In the data rows, zero lies at 4.5, halfway between 4 and 5.
Here is a table of points, one per row:
[4 3 4 6 4 5 5 4 3 4 3 5 7 4 6 5 4 5 4 5 7 4 5 6 7 6 4 5 4 3 4 4 5 6 7 2 3
 4]
[4 7 9 6 2 3 5 4 4 5 3 7 8 2 2 7 0 5 5 4 6 5 3 6 6 2 6 4 5 4 5 5 6 7 7 7 2
 6]
[3 6 6 4 4 1 4 5 6 6 6 3 3 6 4 3 6 5 6 3 3 4 4 4 3 5 4 2 3 6 4 7 4 2 2 8 6
 5]
[5 7 6 3 5 4 4 4 5 4 6 3 3 3 4 7 6 1 0 4 7 2 5 5 6 5 6 5 7 4 4 5 5 1 7 6 5
 4]
[5 5 3 4 6 7 3 1 4 3 6 3 3 4 3 9 6 5 6 6 5 5 4 4 7 5 9 3 8 6 6 7 2 1 6 7 5
 5]
[3 6 7 3 3 5 5 6 4 4 5 3 3 3 2 3 4 4 4 4 6 5 4 5 7 4 3 5 3 4 4 8 7 3 6 5 6
 4]
[6 6 2 5 5 3 4 3 6 0 6 3 3 2 2 7 5 7 8 9 5 6 4 4 7 5 6 5 6 6 9 8 0 3 6 6 5
 6]
[2 7 9 3 0 5 4 3 3 6 4 6 2 4 2 5 5 6 6 6 6 5 4 4 6 4 5 5 6 5 4 2 4 7 6 7 5
 4]
[5 3 5 5 4 6 5 4 5 4 4 5 7 3 6 4 5 4 4 4 7 4 5 5 7 3 4 6 5 1 4 3 4 4 7 2 2
 6]
[4 3 5 2 5 7 3 4 5 4 4 6 2 5 5 5 7 4 4 3 2 5 6 3 2 5 5 7 4 1 4 3 4 5 3 3 6
 5]
[4 6 3 5 4 4 4 3 6 5 5 3 3 3 3 9 6 3 3 4 6 3 3 4 6 5 8 5 6 5 4 8 3 2 7 6 5
 3]
[3 4 7 4 3 5 5 4 5 6 6 3 4 2 3 5 6 0 0 4 6 0 3 4 6 4 4 5 5 4 5 8 4 3 6 6 6
 0]
[6 7 0 6 5 6 2 5 7 6 3 6 6 5 4 3 5 4 3 4 4 5 3 6 2 6 4 6 4 1 4 3 5 5 2 8 2
 4]
[6 6 3 4 6 6 3 7 4 5 7 2 3 6 3 3 6 7 8 2 2 6 3 4 2 6 3 5 4 2 4 7 6 2 3 6 7
 7]
[3 7 8 4 2 2 4 5 6 5 5 2 3 5 2 3 6 4 4 4 4 5 4 4 1 6 4 3 4 9 4 7 5 2 2 6 5
 4]
[6 6 2 4 6 4 4 5 4 5 6 2 3 4 3 2 3 8 8 1 8 7 3 5 5 5 4 5 4 5 4 8 5 2 8 6 6
 7]
[5 2 4 6 7 6 6 5 1 4 6 1 8 5 6 3 0 3 3 5 3 3 6 5 3 2 3 5 4 3 5 8 3 1 3 2 2
 4]
[5 3 5 6 4 7 6 4 4 5 4 6 7 4 4 5 5 4 4 5 7 5 6 6 7 5 4 5 4 3 5 4 5 5 7 2 2
 5]
[2 6 9 4 3 5 5 5 4 5 4 6 3 3 3 2 4 6 6 6 6 5 2 3 7 4 3 5 4 4 5 1 4 6 6 7 6
 4]
[4 3 5 3 4 6 3 5 5 4 3 5 2 5 6 5 8 5 4 4 3 5 6 4 2 5 5 7 4 1 4 4 5 7 3 3 7
 4]
[3 4 5 7 5 5 6 2 2 4 3 5 7 5 5 9 0 5 6 5 2 4 6 5 2 3 8 6 7 3 5 3 4 6 3 3 2
 5]
[5 3 4 6 3 6 3 4 4 4 4 5 7 4 7 4 4 4 4 3 7 5 6 5 7 4 4 7 4 1 5 4 4 5 7 3 2
 5]
[3 6 7 4 4 5 6 5 3 5 6 2 4 6 3 5 1 0 0 4 3 1 3 4 2 4 5 5 4 4 5 6 5 2 3 6 6
 1]
[5 4 5 5 6 1 4 6 5 5 5 6 8 4 7 4 6 5 5 4 3 4 6 5 2 5 4 3 3 8 4 4 6 6 3 3 3
 5]
[5 4 4 5 5 5 3 5 5 5 4 7 7 6 8 3 6 5 5 3 3 5 7 6 6 6 4 4 3 4 5 6 5 6 2 4 3
 3]
[5 3 2 6 6 6 4 4 6 7 7 2 8 6 7 5 7 8 8 3 3 6 5 5 4 6 5 6 5 1 3 9 6 1 3 2 3
 6]
[5 3 4 7 5 1 5 5 6 6 3 5 6 5 5 4 6 5 5 3 4 5 5 5 2 4 3 1 4 9 4 3 5 5 3 3 2
 5]
[3 6 7 3 3 5 3 6 4 4 6 3 3 3 3 2 4 4 5 3 7 4 4 4 6 4 3 4 3 4 5 7 6 2 7 6 5
 4]
[4 3 5 5 4 4 8 3 3 4 5 6 7 6 6 9 0 5 5 4 4 6 6 6 4 3 8 6 6 3 4 4 4 6 2 4 2
 5]
[5 4 5 4 5 6 3 4 6 3 4 6 2 5 6 5 7 4 5 3 3 4 5 3 2 6 5 6 4 0 5 4 6 6 3 2 8
 5]
[5 1 5 7 6 3 6 4 1 4 4 6 7 2 5 4 4 4 5 5 7 5 4 5 6 6 5 2 5 9 5 4 5 5 7 3 3
 5]
[4 3 4 7 4 5 4 5 4 4 4 5 7 3 6 5 4 5 4 5 6 5 5 4 7 4 4 5 5 4 5 4 5 6 8 2 3
 4]
[5 4 5 6 4 5 3 4 5 0 4 5 7 5 7 6 6 4 5 9 4 4 5 6 3 4 6 6 5 2 8 4 0 6 2 4 3
 4]
[5 2 4 3 5 4 5 5 5 4 3 6 2 3 6 4 5 5 4 5 6 5 6 4 7 4 5 5 5 4 4 3 5 5 7 3 6
 4]
[4 3 4 3 5 4 4 5 6 4 4 6 2 5 7 4 4 4 5 6 6 4 6 4 9 5 4 4 5 4 4 2 6 6 7 2 6
 5]
[3 7 7 3 2 4 5 5 3 5 5 2 3 7 4 4 2 0 0 5 2 0 4 4 3 3 4 4 5 4 4 8 5 3 3 6 5
 0]
[6 6 2 3 6 4 6 6 5 5 6 1 3 3 3 2 4 7 8 2 7 6 5 4 8 3 3 4 3 4 4 7 5 2 5 6 6
 7]
[7 7 2 2 7 4 4 2 4 5 4 6 3 3 5 9 6 5 4 3 7 5 2 4 7 6 9 4 7 5 4 2 6 7 6 7 6
 5]
[2 6 9 6 2 5 3 5 4 6 5 7 8 3 3 4 6 6 5 4 6 5 2 6 7 5 3 5 3 5 3 2 5 4 6 8 3
 5]
[7 6 1 3 7 5 7 6 4 4 3 6 3 4 1 1 4 3 4 5 4 4 3 4 8 4 3 4 3 5 5 2 4 6 7 6 7
 5]
[4 2 5 2 5 5 3 4 7 4 4 6 2 6 4 5 7 5 5 5 2 4 6 4 2 4 4 4 5 4 4 3 4 6 3 3 6
 4]
[6 3 2 3 6 5 5 6 5 1 6 2 2 5 7 3 6 7 7 9 3 7 6 4 2 5 3 6 3 1 7 7 0 1 3 2 6
 5]
[2 3 9 4 2 0 4 5 6 3 6 2 3 4 8 4 4 1 0 4 7 2 6 4 8 5 5 1 4 9 5 8 3 2 7 1 5
 1]
[4 3 7 4 4 2 4 4 6 6 5 2 3 6 7 6 7 5 5 4 3 5 6 3 3 5 5 3 5 7 4 8 7 0 3 2 6
 5]
[5 2 5 6 4 6 4 5 7 3 5 4 7 2 7 4 4 5 5 3 6 4 6 6 6 3 4 6 5 2 4 3 5 6 7 3 3
 3]
[2 7 9 4 2 7 3 6 4 4 3 5 3 3 4 2 3 5 6 4 6 5 3 4 6 5 3 4 4 5 5 3 4 8 7 7 7
 6]
[6 7 2 6 7 5 4 6 5 5 5 6 7 2 3 3 6 4 4 4 6 4 3 4 8 5 4 4 3 4 5 3 6 5 6 7 2
 4]
[5 4 5 5 4 6 4 3 5 5 5 2 3 3 3 7 6 0 0 5 6 3 3 4 6 5 6 5 6 5 4 7 5 2 7 6 6
 3]
[6 6 3 4 6 6 5 5 5 6 6 2 3 5 2 3 7 8 8 4 2 6 3 5 2 5 3 6 4 3 4 8 7 3 3 6 6
 5]
[5 4 4 5 3 6 5 5 7 5 4 4 7 6 6 3 7 4 5 4 5 4 5 5 3 5 4 7 4 2 4 3 6 5 2 3 2
 4]
[5 4 3 5 3 2 4 5 6 6 5 5 7 6 4 3 6 5 5 5 4 4 6 5 2 4 4 1 4 9 3 2 5 4 3 3 2
 5]
[7 7 2 6 6 7 1 4 6 5 4 6 6 5 1 2 6 4 4 2 3 4 3 4 1 5 3 6 5 4 4 3 5 6 3 7 1
 5]
[5 6 1 3 5 5 4 5 4 7 6 2 3 4 3 3 4 8 8 5 7 6 3 4 7 4 3 6 4 5 4 7 6 1 7 6 4
 7]
[4 4 4 6 5 2 5 5 5 5 4 6 7 6 7 4 6 5 5 4 4 4 5 6 3 5 3 2 4 9 4 4 6 6 3 3 3
 4]
[3 4 5 4 5 7 4 4 5 0 4 5 8 7 4 6 6 4 4 9 4 4 5 4 2 5 6 6 5 3 8 3 0 6 3 4 2
 5]
[6 6 2 3 7 4 5 5 5 5 6 2 3 2 4 2 4 7 9 2 6 6 3 3 7 4 3 4 4 4 3 6 5 1 6 6 6
 6]
[5 3 5 6 4 7 6 5 6 4 4 5 7 2 5 5 4 4 4 4 6 5 6 5 8 5 5 6 5 1 5 3 5 5 7 2 2
 5]
[5 3 3 3 4 4 8 5 3 6 4 5 2 4 6 4 1 4 5 4 4 5 5 4 1 3 4 3 5 7 5 3 3 7 3 3 6
 5]
[3 3 4 7 4 7 4 5 5 6 4 5 7 6 4 3 7 5 4 3 2 5 6 4 3 5 4 7 4 1 4 4 5 5 3 3 3
 5]
[4 3 4 6 5 2 4 5 5 5 3 4 7 5 5 3 6 4 4 3 3 5 5 5 2 5 4 3 4 8 5 3 5 6 4 3 3
 6]
[2 7 7 4 4 4 7 6 5 4 5 6 2 4 4 2 4 5 6 5 5 4 3 4 8 5 3 5 3 4 4 1 4 6 6 7 6
 5]
[5 3 4 3 5 4 3 4 4 6 4 6 2 4 8 4 5 5 5 5 7 5 7 4 7 3 5 5 5 4 5 4 5 6 7 3 6
 3]
[4 3 5 6 6 4 5 5 4 5 4 4 7 5 5 3 6 4 5 3 3 5 5 5 3 5 3 3 4 6 4 2 5 6 3 3 3
 5]
[5 2 4 3 4 3 4 5 5 3 4 6 2 6 5 5 6 4 5 3 4 4 5 4 3 5 5 2 5 8 5 2 4 5 2 3 6
 5]
[6 3 4 4 4 4 5 4 2 4 5 7 2 4 8 4 0 4 5 5 3 4 5 4 3 4 4 4 4 6 4 4 5 6 2 4 7
 4]
[6 4 4 6 4 4 4 5 4 6 5 6 7 6 5 3 6 5 4 5 3 5 5 6 3 6 4 2 4 8 4 4 6 6 3 2 3
 5]
[3 7 7 3 3 2 4 4 3 4 5 3 3 5 5 3 7 5 3 4 2 5 3 5 3 5 3 2 4 8 4 9 7 2 2 6 6
 6]
[5 7 3 3 5 6 6 2 3 3 5 3 4 7 3 9 0 6 5 7 2 5 3 4 2 1 8 4 7 2 5 6 3 1 3 7 5
 5]
[5 3 3 3 4 1 3 4 4 5 3 6 2 6 3 5 6 5 5 4 3 4 5 4 2 5 5 1 4 9 5 2 3 5 4 2 6
 5]
[5 3 4 6 5 2 2 5 6 5 4 5 7 5 6 3 5 4 5 4 2 5 5 6 4 4 4 3 4 8 3 4 6 6 3 4 3
 5]
[4 3 3 4 4 4 6 5 3 5 4 6 2 4 6 4 0 6 5 5 2 4 6 4 4 3 4 5 3 6 4 3 4 5 2 3 7
 4]
[5 3 5 5 4 8 4 5 3 7 5 5 6 6 6 3 7 4 4 4 3 5 4 6 3 6 3 7 4 2 4 4 6 6 3 3 2
 4]
[6 6 4 5 6 6 8 2 2 3 5 3 3 6 5 9 0 4 5 6 3 6 3 4 3 3 8 5 7 2 5 7 5 2 2 7 6
 4]
[5 3 5 4 4 7 6 5 5 5 4 6 2 6 3 4 4 5 4 4 4 5 6 3 1 4 4 7 5 2 4 3 4 5 3 2 6
 6]
[4 2 4 3 5 3 3 4 5 5 5 6 2 4 7 5 6 5 5 5 3 4 6 4 3 5 5 3 5 8 5 3 5 6 2 4 7
 5]
[5 2 5 3 5 6 6 5 2 5 4 6 1 6 3 3 0 5 5 3 3 4 5 4 2 2 4 7 4 2 5 1 4 5 3 2 6
 5]
[3 8 5 6 5 2 5 6 5 3 4 6 7 6 3 3 6 5 6 2 1 4 3 5 3 4 4 4 4 7 5 2 5 6 4 8 2
 4]
[7 6 0 3 6 5 3 5 4 5 2 6 2 4 2 2 3 4 3 6 8 4 3 4 6 4 2 4 3 5 5 4 4 7 7 7 6
 5]
[7 8 1 7 6 5 6 5 5 5 3 6 7 6 3 3 7 4 4 4 3 4 3 6 3 5 3 5 3 1 4 4 6 6 3 8 4
 3]
[6 7 0 3 7 3 5 2 5 5 4 6 3 4 3 9 5 5 5 5 6 5 4 4 8 5 7 5 7 5 4 3 6 8 6 6 6
 3]
There is one direction along which these points spread out most. Take the direction at right angles to it along which they spread out most. Go by this last direction. How many in every 100 of the points above lie lower along it than each point below? Answers are rounded to whole numbers. More than half of the points above lie lower than the first one.
[4 3 4 7 4 5 4 5 4 4 4 5 7 3 6 5 4 5 4 5 6 5 5 4 7 4 4 5 5 4 5 4 5 6 8 2 3
 4] 93
[3 4 7 4 3 5 5 4 5 6 6 3 4 2 3 5 6 0 0 4 6 0 3 4 6 4 4 5 5 4 5 8 4 3 6 6 6
 0] 61
[4 3 4 3 5 4 4 5 6 4 4 6 2 5 7 4 4 4 5 6 6 4 6 4 9 5 4 4 5 4 4 2 6 6 7 2 6
 5] 86
[2 3 9 4 2 0 4 5 6 3 6 2 3 4 8 4 4 1 0 4 7 2 6 4 8 5 5 1 4 9 5 8 3 2 7 1 5
 1] 45
[2 7 9 3 0 5 4 3 3 6 4 6 2 4 2 5 5 6 6 6 6 5 4 4 6 4 5 5 6 5 4 2 4 7 6 7 5
 4] 76
[4 2 4 3 5 3 3 4 5 5 5 6 2 4 7 5 6 5 5 5 3 4 6 4 3 5 5 3 5 8 5 3 5 6 2 4 7
 5] 14
[3 6 6 4 4 1 4 5 6 6 6 3 3 6 4 3 6 5 6 3 3 4 4 4 3 5 4 2 3 6 4 7 4 2 2 8 6
 5] 3
[7 6 0 3 6 5 3 5 4 5 2 6 2 4 2 2 3 4 3 6 8 4 3 4 6 4 2 4 3 5 5 4 4 7 7 7 6
 5] 75
[2 7 7 4 4 4 7 6 5 4 5 6 2 4 4 2 4 5 6 5 5 4 3 4 8 5 3 5 3 4 4 1 4 6 6 7 6
 5] 74
[7 7 2 2 7 4 4 2 4 5 4 6 3 3 5 9 6 5 4 3 7 5 2 4 7 6 9 4 7 5 4 2 6 7 6 7 6
 5] 81
[4 3 5 2 5 7 3 4 5 4 4 6 2 5 5 5 7 4 4 3 2 5 6 3 2 5 5 7 4 1 4 3 4 5 3 3 6
 5] 39
[5 4 5 5 4 6 4 3 5 5 5 2 3 3 3 7 6 0 0 5 6 3 3 4 6 5 6 5 6 5 4 7 5 2 7 6 6
 3] 63
[6 7 0 3 7 3 5 2 5 5 4 6 3 4 3 9 5 5 5 5 6 5 4 4 8 5 7 5 7 5 4 3 6 8 6 6 6
 3] 84
[5 3 2 6 6 6 4 4 6 7 7 2 8 6 7 5 7 8 8 3 3 6 5 5 4 6 5 6 5 1 3 9 6 1 3 2 3
 6] 15
[3 6 7 3 3 5 5 6 4 4 5 3 3 3 2 3 4 4 4 4 6 5 4 5 7 4 3 5 3 4 4 8 7 3 6 5 6
 4] 54
